Each row has a name. After each piece below comes the name of the row it's from. Each question is about the rows just above it.

[  6 -22  74 -20  23 -16  92]  k28
[-12   5 -69  64  56  73 -61]  k145
[  65   33   18  -43  -75  -56 -111]  k610
[ 43  43  56 -29 -95  46  20]  k90
[  22   33  -17  -43 -111  -75  -56]  k46
[-24 -33  40  -3  -4 -67  55]  k484
[-15 -29 -51  49  88 -14 -19]  k254
The row with [ 64  56  73 -61] is	k145
asked: [ -43 -111  -75  -56]	k46
The row with [ -43 -111  -75] is	k46
asked: [43 56]	k90
asked: [-12   5 -69  64  56  73]	k145

[-95  91  90  32] : k452
[-93  78  91  35] : k907
[ 3 56 64 -7] : k124
[46 -7 56 64] : k964
[ 16  26 -52 -55] : k690
[ 17  26 -53 -52] : k535
[-76  62  67  24] : k91
[-70  65  68   9] : k965
[-70  65  90  32] : k490
[ 14  16 -52 -52] : k361
Where do [-70  65  68   9] appear?	k965
The row with [65 90 32] is	k490
asked: [-52 -55]	k690
asked: [-7 56 64]	k964

[ 30 -11  -1  92  26] : k329
[-38  32   8  70 -23] : k556
[-38   0   4 -30 -91] : k650
[ 29 -13  -1   5  83] : k412
[  37   -2   92 -105   -2] : k189
[-4 37  1 92 26] : k82
[-38  54   5 111 -34] : k606
The row with [37  1 92] is	k82
The row with [-4 37  1 92 26] is	k82
Where do [ 70 -23] appear?	k556
asked: [-11  -1  92  26]	k329
asked: [37 -2]	k189
asked: [  -2   92 -105   -2]	k189

[ 27 -16  25  11  86] : k150
[ 14 -14 -25  31  57] : k646
[-18 -14  -8 -46 -15] : k274
[ 13 -18  10  38  54] : k616
[-13 -14  11   7  91] : k543
[ 27   6  17 -33  87] : k733
[-49  10  25 -17 -83] : k754
[ -2 -19 -20 -27  21] : k234
[-32   4   8 -35 -46] : k894
[10 38 53 11 91] : k988
[ 33  10 -20  16 100] : k270
asked: [53 11 91]	k988
asked: [-49  10  25 -17]	k754
Where do [10 38 54] appear?	k616

[-45 -53 -38  10 -62  38 -48 -30 -57  80  91  34 -12 -44 -51 -71 -63  -5]  k264
[-45 -53 -38  92 -62  38 -48 -30 -57  80  91  34 -12 -44  32 -71 -63  -5]  k760
[-15 -44  91 -30 -12  92 -38  38  34 -48 -57  80 -62 -60 -53 -35 -28 -45]  k823
asked: [-38  92 -62  38 -48 -30 -57  80  91  34 -12]	k760
asked: [-30 -12  92 -38  38  34 -48 -57  80 -62 -60]	k823
Where do [-45 -53 -38  10 -62  38 -48 -30 -57  80  91  34 -12 -44 -51 -71 -63  -5] appear?	k264
asked: [-53 -38  10]	k264

